A state moves one step at a time under one of 6 hidden systems, and each row is a state written as 26 numbers. Each run below is a few steps of one system.
trace 1, k_101 (8 x 26):
[[-23  11  -8  16  24   9   0   6 -22  -5  11  -9 -29   9  -1   9  -4   4
   -5  -4  -5   2  -6 -26  -3  16]
 [-23   2   7  14  18  10 -15  -4 -11 -21  28  -1 -32  -9 -19  -6  -4  -6
   13   9 -20   7  -1 -19 -10   0]
 [ -2 -16  35   4   1  -1 -14  -6   2  -9  22   4 -24  -5 -42  -9  -4  -1
    8  15 -23   6  -4  -5  -2 -22]
 [ 11 -17  29 -13  -6 -17   6 -21   7   3  11  -8   3  11 -40   2  14  19
   -3   9 -18   0 -13   1  -4 -32]
 [ 22 -15   4 -30  -6 -24  15 -41   9  -2  11 -13  34  10 -10   8  22   4
   -9   2 -10   1 -17  -9  -8 -14]
 [ 33 -26  -4 -20 -13 -23  10 -27   4 -10   6  -9  42  13  17   6   4 -27
  -15   4  10   1  -6 -19   9  22]
 [ 12 -24  -4   2 -21 -10  10  14 -11  -6  -6 -29  27  31  25   6 -14 -32
  -17  -1  27  -3   3 -31  27  29]
 [-25   5 -15   7   3  16  18  28 -27   8  -4 -35  -1  41  18   3 -18 -29
  -15 -10  16  -6  -2 -41  21  10]]
trace 2, k_292 (8 x 26):
[[  3  11 -29  -4  15  -2   3 -19   5  15 -15  16   6 -15  20  13   4  23
  -19  -4   4   0 -11   2 -26  10]
 [ -6  16 -20  -3  14   8 -12 -23   3 -31  14  13   9 -20  28   0  19  -5
   13   0   3   3   2  -4  -7  21]
 [ -2  12  19   2  -9  14 -20  11   7 -37   5  11   4  -8  14  -8  18 -12
   28   1  17  -2  19  12  29   8]
 [  5  14  15   5 -13   0  10  38   3  12 -20   3  -1  14  -4  -3   5   5
   15 -15  17 -10  22  37  28  -4]
 [ 13  10 -29  -1   6 -13  29  16   3  44 -14   4   3   1  -4  -7 -18  -1
    2 -22 -12  -2  11  37 -13   5]
 [  7 -11 -39   6   5  -5  -5 -13  11  11   5  13   5 -38  14 -14 -31 -15
   -1   3 -20  13   2   9 -39  20]
 [-18  -9  -5  17 -19  21 -40  -3  17 -26  -9  12   3 -42  30 -11 -13   9
   -2  23  12   8   0  -7 -18   5]
 [-24  33  12   1  -7  37 -17  16   8 -11 -31  17  -2 -10  25   6  25  33
   -2   2  30 -10   0  11  15 -20]]
trace 3, k_101, 8 rows:
[[  9  -5   9  -1 -15 -13  -5  -3  11 -16  -1  -3  17  -3   4  -1  14  14
    9   1   7   0   8  15   6   4]
 [  4   6  -2 -14 -14   3  10   5  10   0  -8  -7  27   6  12  -7   6  -8
   11  -7   7  -4   8  15  11  -7]
 [ 11   9 -17  -8   3   1  18   9   1  23 -15   7  12   7  13   1  -7 -16
   -5 -13   9  -5   5  12   4   8]
 [ -3   5 -27  14   8  -3   5  12  -6  11 -12   1  -4  -3  19   5 -13   8
   -9  -9   9   1   5   3  -9  27]
 [-25   6 -15  19  -1  16 -15  14  -1 -11  -4  -1 -12 -17  20  -7 -12   6
    3   5   5   5   5  -5 -10  11]
 [-17  12  15   8   2  29 -17  15   4  -2  -7  18 -21 -15  -4  -9  -6  -1
    6   7   2   0   3   5   4 -16]
 [ -2  20  18   1  14   7  -3   3   2   7  -4  22 -23  -5 -22   5  15  23
    6  -3  -5  -5   0  21   1 -18]
 [  5  13  -3  -5  11 -14   1 -20   9  -7  10  10   0 -15 -11   2  24  29
   18  -7 -16   1   2  28 -16  -4]]
trace 4, k_717, 8 rows:
[[  9 -15   2  -5   3 -10  12  -8  -5  23  -3  -5  -3  11 -17   7 -11   4
  -24   3  -8   0 -16 -14 -11 -10]
 [ -2  -9 -11  -3  14  -6   1 -25  -8  -3  11  -3  -1   1   1  11   0  -1
  -18   6  -7   5 -17 -28 -17  10]
 [ -8 -10  10  -1   0  10 -16 -16  -4 -27  17  -3   1   0   5   0   1 -18
   -5  16   3   3  -9 -35   4   4]
 [-10 -10  30   1 -10   8  -4  11  -9 -14   6 -16  -7  22 -12   1   2 -11
   -2   8   8  -2  -4 -25  24 -10]
 [-13   0  10   1   8  -4  18  11 -17  11  10 -25 -17  31 -29   2  -1   2
    1  -4 -13  -3  -4 -13   7 -14]
 [ -7  -6  -7   4  20  -9   8 -13 -11   8  26  -8 -22   0 -29  -5 -11  -7
    3   0 -33   8  -7 -12 -22  -4]
 [  4 -31  13   9  -3 -11 -20 -21   4 -13  21   2 -13 -19 -22  -7 -16  -6
   -5  22 -20  12  -9 -19 -20   1]
 [ -4 -32  29   2 -23  -5 -17 -13   7 -16   2 -19   5   3 -15   3  -2  16
  -17  27   2   3 -18 -30  -4 -21]]
trace 5, k_240 (8 x 26):
[[ 32 -12  -5 -15  -2 -14  10 -12   8  16  -3  15  19  -4  -1  -2  -8 -25
   -8  -3  -3   1   0  10  -2   9]
 [ 16 -21  -2  12 -15 -19  -7   4   3  -2 -14  -4  10   0  15   9 -10  12
  -17   6  18   2   3  -3   1  29]
 [-19  12 -13   7 -12  19  -5  19  -1  -9 -17 -10  11   2  34   1  -1   3
   -2  -2  25  -5   4  -8  11   7]
 [ -6  25  -2  -2  20  29   0  12  -7   7  -5  27 -17   1  11   0  -3 -28
    1  -8   9  -4   6   0  14   6]
 [  4  13   2  18  29 -10  -2   7 -13   4   9  20 -37  -3 -19   9  -1  10
    5 -10  -7   1   8  10  -1  25]
 [-22   9 -14  18   6 -11  -5   4   0 -13  15 -13 -12 -15  -7  -8   6  35
   26  -6 -20   5   9  21 -20   0]
 [ -9   8   0 -11 -12  14  -4  -5  21   5  -1   9  10 -26  -8 -21   2   6
   18   6 -17   3   4  29 -18 -39]
 [ 29  -7  22 -19  -8  -6   9  -9  15  29 -20  22   9   0 -21   7   6  11
  -18   4   1  -5 -10  20  -1 -27]]
trace 6, k_292, 8 rows:
[[  6 -19  14  -2   0   2 -24 -27  13 -10  15  19  -9 -30 -17  -9  -7  -3
   -5  23 -19  11 -11  -8 -23  -9]
 [ -3 -13  23   5 -21  -6 -19 -10   9 -25  -9  -9   9  -4   2  12  22  42
  -10  18  17   0 -11  -9   3  -8]
 [ -5  22   3 -27  -1   7  22  -9  -2  -1 -10 -17  26  26   8  11  36  14
   -1 -11  13 -12 -10  -2  18 -25]
 [ 33   8   3 -28  20  -9  22 -18  -5  10  12  19  11  19  -7   7  15 -39
    0 -14  -3  -5   2   3  18  11]
 [ 28 -32   0  13  -8 -30  -2   7  -7 -13  16  -8   3   8   1   0 -20 -28
    1   0   3   5  13  -9  13  49]
 [-26 -21  -8  21 -28   8  -1  33  -8  -2  -4 -42   5  15  12 -15 -34 -15
   -1   7   7   2   6 -24   5  -2]
 [-26  10   5   0   6  41   3  20  -6  35 -19   7 -27   5 -11  -4 -26 -13
  -23   6  -1  -3 -16 -20  -5 -36]
 [ -1   9   2  12  40  -3  -3 -15 -14  19   1  29 -47  -7 -24  22   2  30
  -26   3 -12   3 -17 -10 -22   9]]
trace 7, k_794 (8 x 26):
[[ -5  -3   2   7   8   3   3   4 -11   8  -3  -1 -14  10  -2   8 -10  -1
  -17   2   3   0  -7 -19   2   7]
 [-17   9  -4   7  14  12  -5  -3  -9  -6   5   2 -16  -2   2   6   3   9
   -5   3  -2   1  -7 -16  -7   4]
 [-10   7  11   5  10   9 -15  -8   0 -14  10  12 -18 -12 -10  -1   7   9
    5   8  -8   3  -2  -4  -6  -4]
 [  1  -4  19   7   0  -9  -9  -4   3 -11   9   2 -12  -4 -20   1  11  22
    7   7  -7   1   1   7  -2  -8]
 [ -3  -5   6  -4  -6 -13   6  -8   3  -3   8 -17   5   7 -17  -1  10  22
    6   1 -13   0  -4   5  -7 -17]
 [  4 -11   0 -14  -6  -8  11 -17   4  10   7 -12  14   5 -13  -3   0  -1
   -6   3 -16   1 -11  -5 -12 -21]
 [ 13 -22   4 -10  -5  -7   5 -18   1   8   2  -5  11   7  -6   3  -9 -14
  -22   8  -3   3 -14 -21  -6  -3]
 [  2 -14   7  -4   0   0   2  -9 -11  -6   5 -12   4  18   4  10  -3 -15
  -21   7   8   0 -12 -37   8  10]]
trace 8, k_504, 8 rows:
[[ -5  18 -14  -6   1  16  12  17   3  21 -13   7   3  -1   8 -10  -9 -14
    7 -12   0  -3   8  19   2 -10]
 [ 10   7 -18   7   2  -1   4  13   4  23 -21  18  -3 -12  11   1 -13   4
   -7  -9   6  -1   7  22  -9  13]
 [ -7   4 -26  13  -8  -1  -7   8   9  -4 -10   0   8 -21  26  -7  -7  16
    7  -3   5   4  10  18 -15  16]
 [-12  18 -12  -2 -10  22  -8  13  13 -10  -9   6  13 -17  27 -15   1  -6
   20  -4   9  -2  14  20   3  -4]
 [  7  21   0  -2  -6  14   6  24   9  11 -23  16   7  -1  15  -5   4  -4
   11 -12  17  -9  18  33  19   0]
 [  5  18 -25   7   2 -11  17  21   1  17 -15   1   6   1  13   0  -2  16
   11 -22   5  -5  20  38  -1  19]
 [ -5  14 -41   6   0   0   6  10   7   8   0   2  12 -21  24 -16 -14  -7
   21 -15 -10   3  17  32 -17  16]
 [  2   5 -18   2 -19  18  -8  21  18  12 -18  17  15 -28  26 -21 -24 -22
   12  -2   8   1  18  29  -4   1]]
trace 9, k_240:
[[-10  -6 -12  24 -13  -2 -16  22   7 -11   3  -4  -5 -24  10 -18 -20   1
   20   3  -4   8  21  19  -9  16]
 [-18   8   1   9 -11  25  -8  25   9  24 -25  11 -13 -18  -1 -13 -20  10
   -4   6   2   0   2  18  -8 -27]
 [  0  25  -6  -9  22  10  16  -3  -1  39 -21  22 -14   2  -8  14   8  23
  -20 -10  -1  -6 -12  14 -11 -19]
 [ 16  18 -18 -11  25 -22  12 -30   1  -3   6  16   7  -5   4  18  33  30
    5 -15  -6  -1  -2  20 -13  19]
 [ 14  -3   3  -2 -15 -16 -16 -13  21 -36   9   9  26 -23  14  -7  22  11
   29   2   4   2  18  30   3  16]
 [ 11  -7  27   0 -39   6  -9  31  19  -1 -21   4  18  -1   4 -15  -4  -7
   13   2  21  -6  21  33  30 -16]
 [ 12  11  -3  -4  -6   1  32  38  -6  48 -33  -1   5  31   0   4 -16  -9
  -13 -22  17 -14   9  21  22  -6]
 [ 14  15 -54   3  27 -18  31   3 -13  34  -9   5   2   6  23  11 -13  -5
  -10 -28  -1   0   6  13 -16  44]]
trace 10, k_717:
[[-15   1  -5   9  -6  -6  -3  -1   1  -4 -10 -15  -1  -4   3   7  10  46
   -6   3   2   1  -8   0 -15  -8]
 [-11  19  -4 -22   6  19   4 -20   9   1   1   9  10  -8   2  -3  18   2
    4   0  -8  -2 -11   3 -10 -30]
 [ 30   1  18 -19   8  -8   2 -18   6  -6   8  24   9   4  -8   6  18 -20
    4  -1   2  -3   3   7  17   9]
 [ 13 -13  -3   5 -12 -28   6   5  -3 -18   7 -23  18  15   9   2   6   1
   10  -7   8   0  12   3  13  27]
 [-17  -4 -20   0 -18   8  10  18   1   8  -5 -27  18   5  15 -17 -21 -18
    6  -5  -2   1   5  -2  -3  -9]
 [  6   0  -3   1   4  17   5  12  -1  36 -18  21 -12  -2  -3  -2 -29 -24
  -21   1   4  -1  -5  -2  -2  -5]
 [  3   3  -5  19  22  -6  -7   0 -10   3  -8  17 -26  -4   4  19  -3  21
  -21   0   9   2  -5  -9  -7  31]
 [-31  17  -8  12   7  15 -18  -5  -2 -33   9  -5  -9 -15  17   1  16  26
   13   5   0   2  -1  -8 -10   4]]
trace 11, k_504:
[[-14  20 -14  11  26   9   8  12 -20   0   4  -3 -21  13  10   9  -1  -7
   -1 -14   5  -2   3 -15   8  23]
 [ -8   5  -3  23  20   3 -13  12 -10  -6  13  16 -34 -13 -10  -5 -17  -7
   10  -1  -9   4  11   2  -6  24]
 [-14  -8  15  23  -8   5 -23  15   7  -8   5   4 -25 -24 -19 -16 -15  15
   16  12 -13   8   9  14 -11 -12]
 [-13   9  15  -5  -9  11  -3   0  14   6  -8   3  -2 -12 -20 -10  10  31
    9   7 -12  -1  -3  24 -10 -45]
 [ 18  13   3 -27   5  -7  13 -25  16  16 -10  19  18  -5  -8   8  28  22
   -2  -6  -6  -6  -7  28  -9 -23]
 [ 36 -10 -12 -19  -3 -30  11 -31  12  -6   4   5  37  -2  12   7  19  -1
   -1  -6   2   1   1  14  -4  21]
 [ 14 -21 -12 -11 -23 -14   7  -6   4 -19  11 -27  43  12  26  -7  -4 -36
    6  -1   9   3   8 -14  13  21]
 [-11  -4  -6  -4 -14  19  16  25 -13   9  -8 -25  17  33  19  -6 -21 -45
  -11  -3  19  -6   2 -29  26   1]]
trace 12, k_794 (8 x 26):
[[-19  13  24  10  -3  18  -6  30  -2  -5   5   0 -22   4 -20 -14  -3  -4
   24  -2  -4  -3  14  15  17 -20]
 [ -1  14   1   6   8  -6  14  14   0  33 -16   6 -21   2 -23   5   0  37
   -4 -11  -9  -3   0  29 -11 -17]
 [ -3   0 -34   3   5 -17   5 -23  10  10  -3  -5  10 -22   6   1   2  37
   -6  -2 -18   7  -8  13 -43   0]
 [  3 -25  -4  -8 -26   1 -21 -26  24 -21   5  -2  32 -29  14 -16  -6  -6
    1  22  -4   8  -5  -4 -18  -7]
 [ 19 -23  39 -16 -35   3  -7   3  13 -13 -13  -3  28  16   3   0   7 -17
  -10  13  28  -5  -1 -10  33 -13]
 [ 13  18   8 -23   9  -2  32   5 -16  11 -10 -10  14  49   4  22  27  -9
  -12 -20  22 -15  -4 -10  36   1]
 [  4  25 -35 -12  45  -1  28 -13 -22  14  22   9  -7  15   5   6   3 -36
    5 -24 -17  -1   1  -7  -4  25]
 [  0 -15 -17  27  17  -2 -17  10 -10  -5  24  16 -31 -23  -3 -15 -42 -38
    9   4 -19  12  14  -8 -15  42]]

Which system made each run below?
trace 13, 2 rows:
[[-18   3   2  17  -9  20 -12  24   2   9 -21   2 -15 -10   7  -4 -17  15
   -8   6  11   0   1   2  -3  -9]
 [-13  30  -8  -6  21  21  12   4  -6  22 -13  13 -16   3   1   8   9  12
   -7 -10   0  -6  -8   5  -4 -16]]
 => k_240
trace 14 (2 x 26):
[[ -7  30  -8 -16  14  15  13  -3  -4  -1  -4   5   8  12  14   6  26   1
    6 -13   7  -9   0   4  10  -5]
 [ 14  14 -17   2  22  -8   5  -4  -5   1  10  19  -6  -6   6   2   3 -16
   11 -13  -5   1  13  15   1  30]]
 => k_101
trace 15 (2 x 26):
[[ 27 -19   7   5  -2  -9  -6   1   5  11  -2  23  -4  -9  -5  -1 -21 -23
  -11   6   2   4   6   4   2  21]
 [ -7  -8  -6  20 -11  -9  -2  19  -9 -11  -7 -24   2  12  17   7  -5  12
   -6  -2  19  -1   7 -12  10  24]]
 => k_794
trace 16 (2 x 26):
[[-32  12  -7   8  15  15  -1   4 -15 -13  14 -18 -18   8   1   0   1   2
    6  -1  -8   2  -4 -24  -3  -1]
 [ -6  10  17   4  22  17 -10  -1  -6   1   9  27 -32  -6 -19   0  -2 -12
    1   6  -9   1  -2  -6   2  -5]]
 => k_504
trace 17 (2 x 26):
[[ 10 -13 -20   7   2 -12  -6 -16   3   1  -3   9   5 -17  16   6 -10   5
  -17   5   2   6  -5  -7 -22  26]
 [-14  -8   0   5 -17  12 -21  -1   6 -31   2  -8  14 -12  26  -7  -1  -5
    3  13  12   4   2 -16   3   6]]
 => k_504
trace 18:
[[-14  11   2  -9  -4  19  -3  -2   2 -11   0  -4  11   2  10  -3   9  -4
    6   2   4  -4  -3  -7   6 -16]
 [ 10   9  14  -9   6   5   8   5  -2   5   1   9  -2  12 -10   2   6 -15
    3  -6   3  -6   5   6  19  -4]]
 => k_717
trace 19 (2 x 26):
[[-12   7 -25  -1   5  12   8   4   3  13   8  -4   2 -12   2 -20 -22 -25
   12  -5 -20   4   4   7 -17  -8]
 [ 19 -16  12   9  -1   2 -15   3   7  14  -9  31 -15 -19  -7  -2 -24 -14
  -16  11   2   4   1   4  -5  10]]
 => k_717
trace 20 (2 x 26):
[[ 10 -10  31   2  -4  10 -10  12  -9  -7 -11   9 -10  18   2  12  -2 -19
  -20   7  28  -5  -4 -27  32  12]
 [-20  13  -3  15  17   2  10  19 -28  -8  11 -24 -21  33   0   9   3  -3
    3 -14   6  -5   3 -24  19  20]]
 => k_240
trace 21:
[[ -3  -4  -7   8   1 -18   2  -3  -6 -19  11 -20   3   8   5   6  12  17
    7  -4  -1   3   4  -6  -1  19]
 [-12   6  -3  -5   6   8   2  -3  -3 -13  20  -7   2   1  -3 -12   1 -25
   16   0 -12   1   5  -7   3  -3]]
 => k_504
trace 22:
[[  3   5 -16   1  -2  -9   6  -2   9   9  -7   3   8 -12   3  -3   2  19
    5  -7  -6   0   5  26 -16   0]
 [  7  -8 -13  -3 -17  -6  -3  -6  14  -2  -4  -2  24 -15  14  -9  -5  -1
    4   2   0   3   5  13 -12   2]]
 => k_794
trace 23, 2 rows:
[[-14   0  -2   6   8  -8  -7 -11  -4 -27  33 -13  -7  -8 -14 -10   8   2
   26   3 -24   6   6  -2 -11   0]
 [  9 -21  21  -6 -15  -2  -6  -5  12   1  13   1   2  -9 -27 -19 -14 -22
   10  12 -20   5   3   6  -3 -21]]
 => k_101
trace 24:
[[-19  20  12   1   5  16   4  15 -10  -1 -11  -4 -11  19   2  10  16  18
   -3  -4  13  -8  -3  -6  17 -12]
 [-10  29  -4  -4  26   3  13   0 -12   1  15   3 -16   9 -14   2  18   3
   18 -15 -14  -4   5  11   2  -6]]
 => k_717
trace 25 (2 x 26):
[[ -6   1   3  -6 -23  30 -16   6  20   0 -17  16  16 -23  19 -17 -12 -18
    0  12  12  -1   2   8   1 -21]
 [ 12  14   6   2   1  13  -5  11   7  17 -36  34  -5  -8  17  13   3  17
  -19  -2  28  -7   0  16   9   6]]
 => k_292
trace 26 (2 x 26):
[[ -2  23 -15   5   8   1  15  19  -4  15 -19   3  -2  10  13   9   7  19
    0 -18  13  -7   9  21   7  10]
 [ -1  20 -32  -2  20  -1  11  -1  -1  10   9  11  -1 -11   7  -9  -4 -13
   17 -16 -15   2  11  21 -12  13]]
 => k_292
trace 27 (2 x 26):
[[-13   8   1   1  -7  25 -10   7   6   2 -22   9   2  -9  17   1  -2   9
  -12   7  16  -3  -8  -6   0 -12]
 [  1  24   8  -9  19  15   5  -1  -8   6  -7  21 -11   9   1  13  18   1
   -8  -5   9  -7  -5  -2  14  -2]]
 => k_240
trace 28 (2 x 26):
[[  7   5 -19  -2   1  -4   0  -7  11   4  -5  11  11 -17  14  -3   0   5
    4  -4  -2   2   5  19 -14   8]
 [  7  -4  -7   6 -14   3 -10   8  11  -1 -14  11  10 -16  19  -5  -9   1
    0   3  12   1   9  14  -1  12]]
 => k_101
trace 29 (2 x 26):
[[-10  17 -12  -9   2  -3  20   1   0   4   0 -18  13  11   0  -1  17  18
   13 -14  -8  -4   2  15  -2 -14]
 [ 16  10 -17 -16  15   0  13 -14   3  14   5  17   8  -5   2  -3   0 -25
    4 -10 -10   0   1  11  -5   7]]
 => k_504
